One turning vector, and how many steps it has turned:
The counts run from 0 to 128.
[118 120 151 120  84  61 157 144 127 161 105 158 132 146 128 133 139 106
 107 182 132 126 128 152  66 164 120 128 148  81 146 133 141 133 123 108
 135  94 119 150  88 171 133 150 165 155 138 145 109 150 140  72 135 124
 123 122 143 149 106 149 137  87 164 158 135 149 139 103 115 148 131 171
 174 150  77 174 160 108  93 135 154 108 116 136] -> 70
[ 98 106 149 146 135 134 128 126  88 141 132 160 113 158 129 126 156 147
  82 130  89 131 138 144  85 180 120 117 109 117 135 132 141 154 135 103
 125 125 139 180  90 184 145 134 123 150 123 139 148 151 135  91 101 133
 129 119 118 133 112 139 101  98 139 161 140 168 116 128 138 175 106 163
 210 152 127 153 163 122 100 141 153 196 172 160] -> 92
[133 123 156 139 119 123 104 143  82 166 119 160 111 129 154 109 137 116
  68 154 114 150 125 155  94 145  97  84 117 121 164 135 177 135 148 121
  93 146 120 182  94 154 125 128 146 149 122 142 137 109 151 128 118 136
 141 180 155 147 105 146 131  76  99 137 115 141 142 130 160 186 103 149
 194 152 118 167 128 114 143 134 180 105 195 165] -> 22
[111 119 159 173 131 102 130 145 103 140 109 169 101 171 133 136 132 151
  67 161 102 127 114 150 110 139 131 113 130 138 130 139 160 159 137 121
 106 121 145 161  78 165 154 136 143 159 117 131 148 142 148  96  74 121
 119 124 140 156 117 121 159 106 122 155  89 159 161 103 138 144 106 138
 212 137 108 188 168 117  90 144 128 130 162 169] -> 6
[133 119 145 115 100  55 145 153 135 149  94 179 128 150  92 145 146 114
 119 126 120 145 123 155  87 149 130  79 128 100 155 114 111 125 127 140
  90 105 111 154  79 133 175 143 135 116 137 122  97 124 179 115 119 160
 109 158 152 104 115 149 115  87 137 106  95 154 128 110 137 163 119 153
 156 176 145 196 133 118 124 155 139 125 188 154] -> 44
[129 109 146 106  62  60 130 156 115 151 101 178 119 149  99 157 149 121
 110 121 125 127 135 144 102 142 117  78 124  84 152 108 102 113 123 138
 120 107 128 169  67 158 144 149 134 131 140 144  99 129 154  70 138 139
 125 144 138 120 146 156 129  76 125 111 121 152 109 139 125 157 123 174
 150 156 110 185 128 107 113 136 171 121 187 129] -> 53
[102 124 157 164 134  71 132 161 112 149 106 166 102 153  86 144 148 134
  99 133  81 146 110 142  85 167 129 103 131 147 157 144 137 116 106 124
 113 126 104 166  88 175 133 132 162 134  91 146 148 130 163  91 117 165
 121 115 110 110 122 138 120 100 124 122 123 172 122 106 149 167 101 170
 198 153 137 166 144 138 107 140 172 141 187 135] -> 96
[146 106 144 110 102  87 189 132  98 164 123 168 102 154 120 133 141 116
 106 176 123 128 136 154  96 123 132  96 155  87 124 120 146 113 129 155
  98 145 177 134  89 149 151 135 140 152 149 174 110 148 171  92 117 138
 123 136 164 133 119 155 121  75 147 152  98 155 146 148 129 169 131 154
 156 152 101 203 133 106 112 158 144 143 160 147] -> 57
[131 128 155 144 143  82 146 148 124 134 125 140 127 138 101 124 152 105
  74 163 105 174 115 171  94 151 101 115 135 127 124 155 163 147 150 136
 125 140 121 138  66 162 141 157 169 153  63 148 126 133 145 105 107 134
 113 152 155 153  94 140  95  95 126 164 125 161 165  95 140 175 141 148
 192 175 124 154 128 113 116 143 142 140 159 158] -> 112
[125 100 146 128  96 112 159 133 107 164 109 179 145 159 153 126 137  98
 101 173 115 120 148 131  43 157 119 118 121  83 174 133 153 125 120  86
 115 119 112 163 113 148 124 139 138 147 165 124 124 150 138 111 141 135
 129 141 163 137 118 152 108  58 164 152 131 143 131 118 120 167 121 188
 174 160  88 174 162 116 114 120 165 146 131 136] -> 73
[102 136 131 112  97  69 112 152 140 149  97 170 125 127 130 114 147 123
 106 129 164 145 124 169  84 150 123  91 136 100 143 107 125 174 151 127
 109 105 139 174  85 132 179 131 132 122 139 125  92 123 157 119 116 128
 129 157 146 136  94 139 125 102 110 110 115 150 141 108 171 183 122 142
 166 161 120 194 125 130 107 188 135 128 168 179] -> 36
[141  97 132  92 104  91 161 127 123 151 117 158 118 143 125 133 152 129
  91 145 125 143 142 162 104 135 116  94 120  74 112 121 120 149 151 140
 113 122 166 141  66 129 178 121 115 166 131 143 103 134 165  93  87 116
 122 137 151 123 120 146 114  81 125 136  99 157 144 139 138 181 122 146
 166 164 107 188 137 105 117 165 127 173 185 168] -> 48
[123 106 160  97  83 103 143 148 132 159 104 170 116 137 130 132 147  91
 103 134 117 122 136 138  69 137 123 103 108  75 166 120 126 124 108 105
 130 127 117 149  62 146 132 126 132 150 145 139 108 152 158  81 159 127
 148 142 154 110 156 169 119  48 121 127 125 150 117 135 119 170 119 169
 150 164  84 170 149 109 120 124 177 132 149 128] -> 63
[ 87 108 146 140 131 138 133 121  97 145 127 168 112 156 135 118 158 147
  79 137 110 123 138 139  75 176 127 121 116 120 135 128 145 157 136  99
 133 120 143 184  96 177 151 128 123 153 130 141 152 158 138  95 103 132
 132 120 125 139 121 135 104  97 140 146 136 168 124 122 153 175 113 162
 197 156 122 179 173 125  93 160 143 204 156 159] -> 91
[137 122 152 140 133  72 148 148 111 143 103 167 133 136 112 123 138 110
 115 132 122 159 133 146 110 109 116 101 125 100 156 135 124 158 142 118
  89 156 153 151  91 111 158 141 120 136 114 110 111 120 170 142  99 161
 102 154 174 125 112 134 111  58 112 139  87 151 138 116 130 194 126 138
 188 150 124 188 136 115 127 130 104 160 191 175] -> 128
[ 93 120 147 176 132 109 144 151  98 138 113 199 134 160 126 138 129 154
 118 165 108 130 137 107 102 127 137 118 140 128 155 148 130 150 127 115
  91 132 150 170  81 142 129 119 139 130 131 140 139 128 154 129 116 148
 104 119 140 143 127 133 151  71 144 139  99 146 150 124 142 176 108 148
 204 135 105 206 164 135  98 135 144 143 195 157] -> 3
[119 125 138 112 131 105 144 137 107 133 122 155 139 113 136 100 139 116
 115 171 113 147 138 152  77 158  75 106 133 103 142 149 140 164 162 127
 108 102 108 163  54 135 157 150 137 124 122 142 111 134 144 130 138 116
 115 183 147 152  85 166  99  97 144 155 129 150 145 107 142 170 125 123
 190 191 138 161 132 110 129 156 157 126 185 187] -> 29
[116 144 142 147 122  90 113 145 124 141 107 172 137 130 125 111 147 100
  90 128 149 173 135 146  86 114 113 110 113 112 166 137 130 167 152 114
 116 158 129 175  83 131 134 134 137 124 101 124 108 110 145 139 141 156
 131 163 168 139 123 134 113  61 105 124 134 146 133 111 168 210 134 159
 179 165 111 179 113 138 108 144 152 147 173 158] -> 117
[ 80 119 147 151 124 102 124 139 131 153 108 174 113 165 132 138 145 136
  90 145 125 116 127 148  65 166 154 116 118 129 151 121 144 155 121 103
 123 108 134 182 108 171 170 112 139 147 147 133 137 153 144 101 102 140
 124 110 123 135 116 125 125 107 141 126 124 162 134 101 163 164 108 172
 203 150 123 191 168 136  76 174 142 171 128 146] -> 89
[112 127 143 114 132 113 138 147 116 144 110 159 127 108 132 102 137 121
 115 163 135 140 129 159  71 165  82 110 130 104 139 137 141 161 153 126
 113 106 111 169  67 143 173 152 151 109 118 147 117 144 144 123 146 115
 126 180 136 148  83 164 101 112 138 146 133 157 153 104 143 170 136 126
 184 197 139 165 132 113 108 174 155 121 174 184] -> 28
[ 80 127 143 166 141  91 148 157 136 141 119 177 123 155  99 142 159 136
 106 155 106 140 123 137  73 143 142 109 128 147 158 145 142 137 113 139
 109 122 117 162  71 159 143 114 167 143 101 165 144 136 156 116 140 148
 112 115 109 125 122 138 126 100 138 105 126 163 138 100 168 178 116 154
 193 156 129 184 141 147  91 164 167 162 174 139] -> 98
[117 112 140 108  72  79 142 152 104 142 102 180 120 149 105 152 154 125
 115 135 130 123 141 138  98 126 128  86 146  86 160 122 108 110 124 140
 115 127 148 165  76 156 142 140 128 121 148 158 107 130 168  85 153 151
 121 150 140 125 135 160 126  74 131 105 116 148 115 146 135 164 124 166
 144 156 113 202 125 116 115 143 170 131 187 121] -> 54
[101 120 157 155 140  86 138 169 123 149 113 161  99 133 122 118 138 135
  91 167 111 140 103 162  97 140 118 109 144 135 131 152 166 149 128 138
 108 108 112 148  54 159 152 130 179 144  88 162 133 136 144 107 115 122
 126 136 114 144 104 141 148 114 116 141 101 156 173  96 148 153 107 122
 199 165 115 173 143 117  97 158 161  87 173 164] -> 16
[157 122 141 134 123  75 128 145 114 154 111 141 132 123 128 122 129 111
  86 154 109 173 134 166  92 154  93  88 125 103 152 142 147 144 148 121
  96 119 101 159  97 124 138 142 143 151 105 118 105 106 163 139  86 144
 112 169 155 126  80 148 116  83 114 140 100 147 142  95 139 181 114 145
 175 165 124 153 126 115 150 127 151 122 207 173] -> 32
[ 94 112 162 151 131 141 114 150  83 144 122 187 101 136 131 124 141 140
 100 133  95 123 122 124  92 142 105 101 107 125 171 137 141 149 126 110
 108 131 118 188  64 167 133 133 131 115 120 140 155 143 150 118 146 140
 139 155 133 134 138 145 126  83 111 134 122 162 122 136 137 169 101 135
 199 165 134 184 149 112 116 126 174 129 196 159] -> 11
[120 112 130 161 118  86 148 140  78 156 112 161 140 149 129 123 136 145
 108 174  90 130 152 115  81 177 118 120 132 102 157 151 128 129 115  82
 112 115 120 175 116 150 115 132 143 151 121 128 131 122 139 112 102 147
 105 107 134 125 106 140 123  71 157 153 127 145 119 109 130 183  99 174
 203 131  98 156 171 123 123 114 158 169 185 141] -> 84
[ 82 128 150 129 113  80 150 150 132 149 102 158 125 147 133 112 141 127
 125 153 122 120 129 147  55 185 120 133 137  91 145 126 117 168 112  78
 138 100 122 165  95 173 149 133 151 134 129 138 126 156 141  80 131 130
 132 103 107 129 113 141 121 101 144 164 144 164 109 101 132 170 120 158
 196 153  92 165 175 122  84 158 143 157 126 158] -> 80
[ 89 123 142 128 116  90 152 137 117 143 108 164 134 144 133 110 141 137
 120 160 114 117 141 140  53 184 111 138 133  95 149 135 117 172 119  77
 136 102 125 172  86 171 139 136 136 136 142 134 120 157 138  88 128 126
 127 111 110 134 114 152 115  91 157 171 145 164 115 107 128 168 118 162
 197 156 100 161 173 122  93 148 156 168 145 155] -> 81
[102 133 163 156 118  99  99 159 109 149 109 172 104 146  98 136 159 107
  79 116 127 153 111 155  92 144 123  99 111 138 172 127 152 122 119 125
 128 139 108 186  76 180 133 151 155 127  89 148 140 126 146 104 149 156
 141 161 137 140 125 142 105  92 109 115 146 151 133 118 160 177 120 175
 187 168 137 169 125 135  97 136 178 132 164 130] -> 106
[116 112 148 122  88  77 154 146 127 153 102 168 140 154 138 137 141 106
 108 176 128 120 141 140  60 162 118 126 136  83 151 128 139 128 126  97
 133  95 102 157  87 166 125 153 153 146 145 129 106 158 133  83 145 124
 129 138 140 152 118 154 117  77 173 158 135 147 136 107 117 150 121 180
 168 169  78 178 167 108  94 140 163 116 114 138] -> 71
[ 92 123 134 162 138 119 148 134 117 141 138 169 122 152 125 128 159 135
  82 170 116 151 139 143  76 140 133 117 122 141 135 152 162 155 134 140
 116 129 144 159  61 147 141 114 147 153  98 162 137 138 140 110 112 119
 123 129 137 155 123 132 120  96 147 127 133 155 155 113 180 189 120 153
 198 164 118 176 142 137  86 174 153 187 179 149] -> 100
[123 118 138 109 106  64 154 157 136 149  95 181 130 142  98 140 146 127
 123 134 128 141 130 147  85 136 136  84 140  92 155 125 112 127 132 141
  90 113 127 149  79 116 181 127 128 120 144 132 102 140 178 119 125 151
 111 153 141 109 115 156 111  87 135 106  94 154 136 111 140 174 124 148
 155 177 137 209 118 126 118 168 130 146 179 164] -> 45
[129 144 155 136 118  53 126 149 108 130  97 146 115 134 102 116 144 106
  82 141 160 161 123 175 113 142  92 115 152 113 124 134 137 166 152 123
 128 151 157 166  91 169 165 181 149 131  92 128 104 120 142 107  98 153
 114 161 147 156  96 126 108 104 114 174 121 163 141 113 134 184 143 135
 192 155 120 168 131 125 100 158 117 139 149 178] -> 121
[124 120 163 128 116  64 143 142 112 180  91 150  99 153 139 114 134 110
 100 149 115 129 111 157  73 161 140 124 141 111 157 106 149 143 106  92
 114 139 132 146 131 169 153 113 156 154 137 117 127 132 169  96 102 156
 136 102 133 116  98 130 137  82 119 159 101 155 122 119 127 185 116 171
 197 127  86 166 166 135 106 141 141 139 117 148] -> 77
[109 116 142 141 119 140 111 135 112 151 124 168 131 121 151 118 138 119
  72 160 127 144 139 141  89 143 104  95 105 109 152 145 162 158 156 119
 118 109 105 179  61 139 131 137 140 141 113 136 131 124 136 130 134 112
 147 177 162 160 113 153 122  74 129 127 132 133 153 118 168 172 102 134
 180 178 121 171 137 108 123 142 181 123 196 166] -> 20
[118 106 130  97 107  81 161 141 137 145 109 176 117 142 112 134 157 128
 117 146 129 135 141 159  89 126 135  83 132  84 140 112 110 140 139 141
  98 119 143 150  65 113 188 115 130 139 156 139 103 143 172 114 121 133
 113 147 157 112 119 156 115  84 131 110  86 153 135 121 151 182 127 141
 156 174 128 208 128 123 118 178 125 161 182 167] -> 46
[122 107 134 103  85  81 165 146  95 151 101 187 111 150 108 142 149 127
 120 151 131 125 142 135  85 116 129  83 152  80 153 113 114 106 129 159
 105 136 156 153  77 150 145 135 127 130 152 161 108 145 165  90 155 144
 116 145 152 126 139 163 117  68 148 123 117 152 123 155 138 173 125 156
 144 157 110 208 132 118 111 151 166 146 180 135] -> 55
[ 86 112 161 146 123 149 107 152 100 135 119 184 109 143 126 127 142 132
  89 127 105 118 132 135  93 150 105 106  98 124 157 140 148 153 128 111
 115 121 105 194  51 167 139 139 123 119 125 136 162 145 144 105 139 130
 143 156 134 140 144 144 130  90 115 126 121 160 135 122 143 154 102 142
 193 166 136 180 154 116 107 127 171 123 186 156] -> 10
[110 122 164 160 145 102 148 154  86 152 109 162  93 125 125 114 136 141
 103 168  92 141 109 145 105 140 113 104 146 136 143 145 162 142 127 142
  95 151 132 159  70 153 145 119 164 135  97 165 151 133 160 111 121 146
 117 130 127 132 106 148 147  93 101 148  96 167 153 129 150 175 109 113
 212 146 119 175 136 116 112 145 166 106 200 163] -> 14
